Each row has a name. Each piece below is followed by the name of the row it came from, unless a question asks for something else. Each question is about the rows just above it. Places in a row count from 1.

Columns, left to right: A N R M Q K Y C E
mege: [ 3.27 -0.91 -1.99  1.42  0.70  1.32  2.09 -2.75 -0.27]
Kugof: [-1.63  0.57 -0.62  3.89  0.55  0.54 -1.56 -0.23 -1.08]
vasuk: [ 1.70  0.74  1.98 -1.69 -0.40 -0.33 -3.43 -0.08  9.37]
kof: [ 2.89 -0.17  1.04  1.25 -1.81 -0.15  1.77 -0.05  3.96]
topu: [-0.67 -4.76 -3.30  0.26  1.34 -3.47  1.37 -0.86 -5.33]
key -> tag
[-2.75] -> j571
[-4.76] -> j6
[-0.05] -> j110
[-0.04] -> j961
[-0.85] -> j536
[-0.86] -> j286
Join topu by its entry at place 8: => j286
[-1.63  0.57 -0.62  3.89  0.55  0.54 -1.56 -0.23 -1.08] is in which row? => Kugof
Which column holds [ 1.70  2.89 -0.67] top down? => A
Which column holds this, read top down? [1.77 1.37] => Y

Columns, left to right: W F S G H Z B
Mutaz: [-2.90 -4.20 -3.24 -3.52  2.38  2.63  0.01]
Tinuv: [-1.51 -6.39 -7.60 -2.33 -1.26  2.11  3.15]
metad: [-0.47 -4.29 -6.01 -1.30 -0.93  2.63  0.01]
find: [-2.90 -4.20 -3.24 -3.52  2.38  2.63  0.01] => Mutaz
Which column holds [3.15 0.01] top down? => B

Columns, left to right: P J V X U L T D
pape: [-5.30 -1.24  0.20 -0.85 -0.43  4.45  0.47 -3.34]
Pir: [ 5.15 -1.81 -5.54 -2.69  0.35 -1.31 -5.40  0.35]
peveg: [ 5.40 -2.00 -5.18  1.28 -0.15 -0.66 -6.12  1.10]
Loz: [ 0.35 -2.69 -1.81 -5.54  5.15 -4.70 -7.90 -2.21]
redig: [ 2.06 -0.96  6.64  0.24 -4.20 -2.45 -2.98 -2.21]
kape: [-2.79 -0.16 -1.05  6.56 -0.43 -2.21  6.02 -7.90]
koman: [-5.30 -1.24  0.20 -0.85 -0.43  6.02 -7.90 -2.21]
Which row holds [-2.21 -7.90  6.02 -0.43] read backwards? => koman
Which column holds [ 0.35  1.10 -2.21 -2.21 -7.90 -2.21] top down? => D
Which row holds this, read backwards? [ 0.35 -2.69 -5.54 -1.81  5.15] => Pir
[ 6.02 -2.21] is which row, read backwards? => kape
[5.15 5.40] is in which column, read top down? => P
Table of tags by key:
[0.36] -> j753
[-4.21] -> j637
[-1.31] -> j389
[0.35] -> j766
[-4.20] -> j170
Join Pir by its entry at place 5: => j766

Columns, left to right: Tol zefab raso labo
zol: [-0.68 -0.44  6.93  3.22]
pav: [-0.14 -0.14 -1.97 -0.24]
lib: [-0.68 -0.44  6.93 -3.64]
mazem: [-8.99  1.98 -1.26  2.15]
turar: [-8.99  1.98  1.56  0.69]
talol: [-9.16  1.41  2.44  0.60]
vedi: [ 3.11 -3.17 -3.05 -3.56]
tags:
[-0.23] -> j566
[-0.24] -> j646
[3.22] -> j368
[2.14] -> j461
[3.21] -> j786
[3.23] -> j657
[6.93] -> j30
[2.15] -> j975
Look up the entry of zol at place 4 in the table: => j368
Where do [-0.68 -0.44  6.93 -3.64] appear? => lib
find: [-0.14 -0.14 -1.97 -0.24] => pav
The row with [-8.99  1.98  1.56  0.69] is => turar
The row with [ 3.11 -3.17 -3.05 -3.56] is => vedi
Which column holds this, read top down? [-0.24 -3.64  2.15  0.69  0.60] => labo

Columns, left to right: Nutut goduz rute pul dilu
pemi: [ 1.16  2.34 -1.78  3.47  0.57]
Gav: [-5.63 -7.52 -4.19  0.12 -0.73]
tapi: [ 1.16 -7.52 -4.19  0.12 -0.73]
find: [-5.63 -7.52 -4.19  0.12 -0.73] => Gav
Which row holds [-1.78  2.34  1.16] read backwards? => pemi
Which column holds this, read top down? [ 0.57 -0.73] => dilu
Which column holds [0.12 0.12] top down? => pul
tags:
[1.16] -> j815
[-5.63] -> j454
[1.15] -> j205
[-5.64] -> j29
Look up the entry of pemi at place 1 in the table: => j815

Columns, left to right: beku pavi did poves Lokes fika sev vur
bitaz: [ 3.72  2.19 -4.31  3.45  4.44 -2.25  6.09  5.19]
gese: [ 7.34 -3.18  1.75  0.92  0.94 -3.05 -3.28  4.29]
Ninav: [-3.70  2.27 -0.54  0.99 -0.25 -0.84 -0.22 -4.97]
nus: [ 0.01 -3.82 -1.43 -1.14  3.72  6.71 -6.25  4.74]
sen: [ 0.69 -3.81  1.10  1.18  2.76 -3.20 -4.99  2.96]
Table of tags by key:
[2.27] -> j302
[2.19] -> j179
[-3.81] -> j711
[2.96] -> j17
Look up the entry of sen at place 2 in the table: => j711
Which row holds [ 0.01 -3.82 -1.43 -1.14  3.72  6.71 -6.25  4.74]? => nus

Columns, left to right: supas pazak rabe mokes sini nuni gofes Rel
ked: [-1.32  1.46  1.36 -0.36 -7.02 -6.18  2.61  8.49]
mon: [ 4.41  0.57  0.32  0.96  2.28  3.23 -4.40 -3.86]
zis: [ 0.32  0.96  2.28  3.21 -4.40 -3.86  1.64  3.77]
Which row holds [-3.86 -4.40  3.23  2.28  0.96  0.32] read backwards? => mon
Which row holds this, read backwards? [ 3.77  1.64 -3.86 -4.40] => zis
tags:
[-7.02] -> j426
[-4.41] -> j894
[-7.01] -> j880
[0.96] -> j285
[-4.40] -> j294
Look up the entry of zis at place 5 in the table: => j294

Columns, left to right: Leviz gatov pati fulaz mekar modap zev
Pego: [-8.56 -6.47  0.29 -2.15 -4.67 -1.47 -7.33]
fusof: [-9.52  2.18  7.41 -0.89  1.24  6.77  2.13]
buri: [ 1.57 -4.02 -5.79 -2.54 -0.78 -2.00  5.29]
rutur: [-8.56 -6.47  0.29 -2.15 -0.78 -1.47 -7.33]
[-2.54 -2.15] is in which column, read top down? => fulaz
Which column holds this, read top down? [-7.33  2.13  5.29] => zev
Table of tags by key:
[1.24] -> j777
[-0.77] -> j511
[-0.79] -> j131
[1.56] -> j74
[1.57] -> j870
[-0.78] -> j651
Look up the entry of buri at place 5 in the table: => j651
Which column holds this, read top down? [ 2.18 -4.02 -6.47] => gatov
[ 7.41 -5.79  0.29] is in which column, read top down? => pati

Columns, left to right: vifi Vugev tet rodok Kugib
gere: [-1.73 -4.75  3.70 -0.71 -1.19]
Ven: [-2.91 -4.72 -4.64  5.44  2.74]
zez: [-5.00  2.71  5.36  4.66 -3.81]
Mag: [-4.69  4.34  4.21 -2.44  3.13]
tori: [-2.78 -1.31 -5.15  3.34  3.38]
tupa: [-2.73 -3.84  5.24 -4.92  5.13]
zamik: [ 4.86 -7.45  1.81  3.77 -6.47]
Nol: [ 3.16  4.82 -3.73 -3.09  0.72]
Lor: [ 1.04 -1.03  5.08 -5.06  2.70]
kud: [ 2.67  1.99 -3.52  0.78 -0.24]
Zote: [-4.69 -2.67 -1.24  4.31  5.36]
Fon: [-4.59  4.31  3.39  3.59 -5.61]
[-1.31 -3.84 -7.45  4.82 -1.03  1.99] is in which column, read top down? => Vugev
[-2.44  3.34] is in which column, read top down? => rodok

Columns, left to right: ruke litu koz mibe kot mur
Pila: [-0.85 -0.51  0.80  2.04  5.69 -5.06]
zeve: [-3.31 -0.04  1.42  2.39 -3.97  2.05]
peg: [-1.54  0.37 -1.15 -5.35  4.58 -1.12]
Lani: [ 8.44  0.31 -1.18 -1.71  0.43  1.56]
vek: [ 0.37 -1.14 -5.35 -3.05  2.58 -0.86]
zokig: [ 3.34  0.04 -1.35 -2.19  0.14 -0.04]
Which column holds this, read top down? [-5.35 -1.71 -3.05] => mibe
[-1.54  8.44  0.37] is in which column, read top down? => ruke
Which row holds [ 0.14 -2.19 -1.35  0.04  3.34] read backwards? => zokig
tags:
[-5.06] -> j19
[1.56] -> j534
[-0.04] -> j320
[-1.35] -> j296
[-0.86] -> j966
[-2.19] -> j506
The tag of zokig, keyed by place 6: => j320
Which column holds this, read top down? [8.44 0.37 3.34] => ruke
Which column holds [ 0.80  1.42 -1.15 -1.18 -5.35] top down? => koz
Which row holds this, read backwards? [-5.35 -1.15  0.37] => peg

Columns, left to right: matu Von dizik Tak limom
bobuf: [ 4.96  1.20  2.29  7.00 -2.12]
Futol: [-2.93  3.34  4.31  4.37 -4.30]
kaz: [ 4.73 -0.22  0.08 -3.28 -4.11]
bas: [ 4.73 -0.22  0.05  3.45 -1.92]
zopat: [ 2.89 -2.16 -1.10 -5.40 -3.18]
tags:
[0.05] -> j876
[0.04] -> j337
[-1.11] -> j601
[-1.10] -> j477
[2.29] -> j150
[4.30] -> j438
[-1.09] -> j991
[4.31] -> j298
Join zopat by its entry at place 3: => j477
Which column holds this, read top down? [-2.12 -4.30] => limom
Which row holds this, read backwards? [-3.18 -5.40] => zopat

Columns, left to right: Suba dipo mefe Biz duvor Fovir bif Vefug
bil: [ 2.67  4.35  6.25 -5.64  3.12  3.16  1.10  5.71]
Napil: [ 2.67 -3.89 -1.74 -5.64  2.18  1.75  3.02  4.19]
zaze: [ 3.04 -3.89 -3.68 -1.74 -2.95 -0.35  1.48  1.83]
feti: [-3.68 -1.74 -3.89 -0.35  1.69 -4.52  3.84 -3.20]
tif: [-3.68 -1.74 -3.89 -0.35  3.04 -2.95  1.97  1.83]
Bibu: [-3.91 -3.85 -6.99  4.37  2.27 -4.09 -0.70 -5.93]
zofuf: [ 5.26  4.56  3.89 -7.82  1.71 -0.22 -2.49  6.16]
tags:
[1.10] -> j858
[1.97] -> j647
[5.26] -> j42
[1.48] -> j343
[3.84] -> j166
[-2.50] -> j289
[-2.49] -> j83
[-0.70] -> j457
[1.96] -> j282
Join zofuf by its entry at place 7: => j83
[-2.95  3.04 -0.35 -3.89 -1.74 -3.68] is which row, read backwards? => tif
[-0.35 -0.35  4.37 -7.82] is in which column, read top down? => Biz
[-3.68 -1.74 -3.89 -0.35  1.69 -4.52  3.84 -3.20] is in which row? => feti
[ 4.19  3.02  1.75  2.18 -5.64 -1.74] is which row, read backwards? => Napil

Columns, left to right: fik Tufek Vepe mir
nife: [ 0.99  0.37 -0.51 -1.63]
buni: [ 0.35 -4.55 -4.07  9.82]
zupo: [ 0.37  0.99 -4.07  9.82]
find: [ 0.37  0.99 -4.07  9.82] => zupo
find: [ 0.99  0.37 -0.51 -1.63] => nife
Which column holds [-4.55  0.99] top down? => Tufek
Which row holds this, read backwards? [ 9.82 -4.07  0.99] => zupo

Columns, left to right: gufif gopeg rone mageg Zota leka
Rurol: [-2.05 -0.40 -1.69  3.33 -6.76  7.02]
Lev: [-3.35 -3.25  3.33  7.02 -1.69 -6.76]
Nizu: [-7.12  0.42 -3.23 -7.39 -2.93  6.86]
Soz: [-1.71  2.16  3.30  5.14  6.29 -6.57]
zepi: [-8.53  2.86 -2.53 -0.30  5.69  3.37]
key -> tag
[6.86] -> j715
[-2.93] -> j405
[-7.40] -> j145
[-2.92] -> j862
[6.85] -> j382
[-7.39] -> j151
[-6.57] -> j929
Join Nizu by its entry at place 6: => j715
Which row holds [ 7.02 -6.76  3.33 -1.69] read backwards? => Rurol
Where do [-2.05 -0.40 -1.69  3.33 -6.76  7.02] appear? => Rurol

Columns, left to right: kasu Lono vef bona riv
tade: [-1.71 -2.43 -1.38  2.24  0.31]
pefe: [-2.43 -1.38  2.24  0.29 -0.16]
vig: [-2.43 -1.38  2.23  0.31 -0.66]
key -> tag
[2.25] -> j884
[2.24] -> j672
[-1.38] -> j12
[2.23] -> j549
Look up the entry of vig at place 3 in the table: => j549
[-2.43 -2.43] is in which column, read top down? => kasu
Which row holds this, read backwards? [ 0.31  2.24 -1.38 -2.43] => tade
Which row holds this, read backwards? [-0.66  0.31] => vig

